Where one turn sends some rows of the set: a few examples, then the rows asked:
suku: [ 1.15  0.30  1.26 -2.25 -0.44  3.32 -2.42  0.94 -3.30 -1.69 -0.16 -2.81
  2.07  0.76 -2.25  0.68 -1.01  2.41  0.81 -0.85  1.18 -0.80 -3.06  3.03
 -2.54 -0.95 -0.53 -2.71  0.13 -1.54 -0.36 -3.12 -0.46  0.92 -0.95 -2.94
  1.41 -2.33  3.21 -1.23  2.10 -0.15]
Sunu: [ 0.47 -0.16 -0.79  0.57 -1.67  1.54  0.17 -0.68  0.04  5.49  2.52  3.60
  1.79  0.12 -0.79 -1.12  2.19 -2.25 -2.48  0.50 -0.02  0.00 -2.26  1.29
 -0.59 -1.00  1.30 -1.92  1.36 -0.41  0.65  0.97  3.57  1.32  4.97  2.97
  0.94  0.33 -1.84  0.92  1.53 -1.90]
zadom: [ 0.02 -3.28  0.94 -1.58  0.31 -1.81  3.64  0.17  1.58  1.02  0.89  0.45
  0.06  1.52 -0.42  0.00  0.58  1.04  2.22 -1.80 -3.41 -2.41  2.95  0.81
  0.04  1.32 -2.99  0.81  0.60 -0.87  1.67  1.72  3.82 -2.61 -1.02 -3.61
 -0.35  2.68 -3.05  0.81  0.88  0.68]
firov: [-0.06  1.27  1.60  0.52 -0.84 -1.95  1.24 -0.01  0.69 -0.14 -0.81 -1.37
 -2.29 -1.42  2.29 -1.34  0.25  0.54 -2.46  3.12 -0.15 -1.23  2.71 -2.04
 -2.07 -0.66  3.65  0.43  2.40 -0.83 -3.66  1.06  0.12  1.97 -2.00 -1.62
  0.10 -0.96  2.69 -1.49 -0.93 -2.49]
dof: [-1.71  0.75 -0.10 -0.89  0.75  0.31 -1.30  0.48 -0.28 -1.42  0.33  1.70
 -5.13  0.65 -0.94  2.11 -0.19  0.27  1.82  2.98  0.41 -3.39  0.36 -3.12
  0.10  0.23 -2.12  0.48 -3.11 -0.55 -2.70 -0.19 -1.68 -1.39  1.32 -0.24
 -2.99  0.21 -4.02  0.59  2.42  1.72]
bopev: [-1.91 -1.25 -0.70  0.01  1.63 -0.63 -2.01 -1.60 -2.07  2.65 -0.91  0.60
 -0.35 -3.25 -1.30  0.37  0.96 -1.17  1.97 -5.48  2.42 -2.97 -0.76  2.50
  1.04  0.22  0.94  1.72  0.82  3.86  1.19  2.23 -0.99 -0.97 -2.34 -0.91
 -0.97  2.77 -0.04  0.11 -0.33  4.12]
Tibe: [-1.97  1.07  0.27 -2.09 -0.02  0.89 -1.79  1.59  0.44 -1.00  0.00  3.08
 -5.08  1.82 -1.16  1.29 -1.89  1.39  2.32  0.84 -1.31 -3.56 -1.21 -3.61
  0.05  0.57 -1.58  0.64 -1.77 -0.96 -1.41 -0.09 -2.30 -0.61  0.53 -1.67
 -2.95  1.06 -2.67  0.14  2.47  3.08]
sor: [-0.95  0.87  1.60 -0.24  0.89 -1.37 -0.08 -1.13  1.88 -0.62 -1.37 -0.21
 -2.43 -0.03  1.85 -2.13  1.38  1.04 -2.68  2.76 -1.68  1.46  1.04 -2.57
 -2.19  0.01  2.75 -0.95  1.87 -0.23 -4.14  0.86 -0.46  1.53 -1.36 -1.30
  1.05 -1.45  2.13 -2.68 -1.92 -1.29]
Gubek: [-1.65 -0.19 -1.15  0.39  1.11 -0.69 -2.00 -1.49 -3.28  0.69 -2.81  2.51
  0.48 -3.44 -1.12 -0.69  1.91 -2.17  1.37 -4.14  1.97 -3.18 -1.64  3.35
  1.82  0.34  1.76  1.88 -1.08  3.54  0.54  2.57 -0.17  0.96 -3.00 -2.44
 -0.87  0.57 -0.15 -0.62  0.72  3.22]
nesik: [-1.25 -1.19 -1.96 -0.54  0.58 -0.18 -2.80 -2.30 -2.63  2.78 -2.63  1.17
  0.85 -3.26 -0.72 -0.84  1.17 -0.64  2.02 -4.57  1.71 -3.09 -1.39  1.82
  2.18 -0.42  0.17  2.86 -1.49  2.26  0.29  2.45 -1.77 -0.46 -2.18 -1.32
 -1.10  2.06 -0.77 -1.44  0.74  3.55]
Kube: [ 1.33 -4.93  1.24 -0.97 -0.86 -1.68  3.06  0.98  2.28  1.68  0.42  0.96
  1.42  2.44 -1.71 -0.53 -0.10  0.83  0.81 -0.31 -2.70 -0.73  2.53  1.67
 -0.07  1.25 -0.72 -0.09  0.01  0.71  2.87  0.67  2.70 -2.03 -0.52 -3.75
 -0.15  3.14 -2.03  1.42  0.83  1.41]
Topu: [-0.32  1.97  1.44  0.41  0.74 -0.59  1.34 -0.04  1.61  0.10 -1.42  0.86
 -2.02 -0.18  2.09 -3.21  2.18 -0.66 -0.38  1.89 -2.47 -1.13  3.26 -1.42
 -1.28 -1.66  2.80 -0.43  2.64 -2.23 -2.31  1.04 -0.81  2.50 -2.32  0.29
  1.08 -1.69  2.54 -2.30 -1.63 -2.11]
fev: [ 0.76 -1.24 -2.59  0.55 -0.45  2.56 -1.36  0.05 -0.49  4.59  0.16  1.67
  0.82 -1.13 -1.31 -0.76  1.62 -1.02 -2.62 -0.06  0.12 -0.22 -3.32  1.14
 -1.05 -2.04  0.89 -2.50  2.13 -1.64  1.14  1.60  3.15 -2.13  3.18  5.09
  0.42  0.82 -1.93  1.72  1.57 -1.54]
piriz: [ 1.57  0.22 -0.18  1.72  0.23  1.06  1.16  0.47  0.63  4.29  1.76  1.38
  1.32 -0.85 -0.03 -0.70  2.32 -1.28 -2.89 -0.95  1.41  0.31 -3.19  1.45
  1.07 -0.62  1.86 -0.34  0.61 -0.73  1.67  1.35  3.58 -1.39  4.21  4.63
 -0.46 -0.09 -1.80  0.99  1.77 -2.19]
vadaz: [-0.01  0.44 -0.63  0.91 -0.58  1.52 -0.20  0.91  1.10  3.52  1.05  3.40
  1.59  0.27 -0.87 -0.72  2.07 -2.28 -3.25  0.01  1.76  2.26 -2.69  1.86
  0.57 -1.09  1.15 -1.25  0.60 -0.93  1.27  0.59  2.61 -0.80  3.75  4.98
  0.75  1.29 -2.13  0.64  0.91 -1.63]
nunok: [ 0.06 -3.60  1.31 -1.80 -0.17 -1.32  2.47  0.30  1.90  2.82 -0.37  2.17
  0.98  0.61 -2.27 -2.10 -0.62  0.33  2.32 -1.56 -3.48 -1.34  2.92  0.56
 -1.05  1.71 -1.48  0.56 -1.31 -0.91  2.91  1.80  3.68 -2.23 -1.41 -3.66
 -0.41  2.51 -1.97  1.18  0.46  1.08]
Biru: [-0.63  0.33  2.84  0.87  0.42 -1.48  0.66  0.99 -0.26 -1.02 -0.78  0.14
 -2.89 -0.19  2.20 -1.09  0.74 -0.36 -1.04  3.07 -0.71 -0.77  3.77 -2.22
 -1.55 -1.01  3.35 -1.41  2.63 -0.90 -3.42  2.47  1.22  0.92 -0.71 -1.87
  1.35 -1.81  3.25 -2.00 -1.70 -0.97]
dede: [ 0.35 -0.50 -1.00 -1.60 -1.19  2.96 -1.37  1.11 -4.94 -2.85  0.60 -1.72
  2.96 -0.74 -3.38 -0.92  0.18  1.00 -0.96 -1.28  1.27  0.75 -1.21  2.69
 -2.48 -0.64 -1.18 -0.94 -0.17 -0.15 -1.57 -2.76 -0.29 -0.20 -1.15 -1.35
  0.98 -2.07  3.42 -0.82  5.41 -0.22]
nerab: [ 0.05 -0.92 -1.03 -1.33  0.58  3.86 -1.46  1.56 -3.82 -2.25  0.33 -2.12
  2.37  0.44 -3.95  1.20  0.94  0.12  0.08 -0.57  0.29 -0.42 -2.19  3.27
 -2.49 -0.44 -1.01 -0.99  0.59 -0.54 -1.73 -1.98  0.24 -0.06  0.32 -3.55
  2.70 -4.05  1.50 -1.18  3.97  0.04]
beza: [-0.37  0.67 -1.36 -0.64 -0.02  2.85 -1.69  2.10 -4.49 -1.88  1.39 -3.02
  1.13  1.29 -4.14  1.78  1.54  0.33  0.48 -0.63  1.43  1.41 -2.85  3.37
 -2.52 -0.30 -1.71 -1.19  1.06 -0.02 -0.48 -2.56 -0.49  0.13 -1.07 -2.83
  0.97 -2.49  1.69 -1.58  3.11  0.61]
tevun: [-0.88  1.97  1.11 -1.79  1.19  0.00 -2.87  1.72 -0.62 -1.79  0.44  2.15
 -4.69  1.74 -0.95  1.43 -1.38  0.00  2.26 -0.54  0.41 -4.13  0.26 -2.64
  0.03  0.60 -1.80  0.23 -2.33 -0.61 -0.77  1.56 -1.74 -0.86  0.95 -0.95
 -2.51 -1.41 -4.04  0.12  2.44  3.73]

nunok turns into Tibe
bopev turns into zadom
firov turns into nerab
And these:
sor turns into dede
piriz turns into Biru
Topu turns into suku
Kube turns into dof

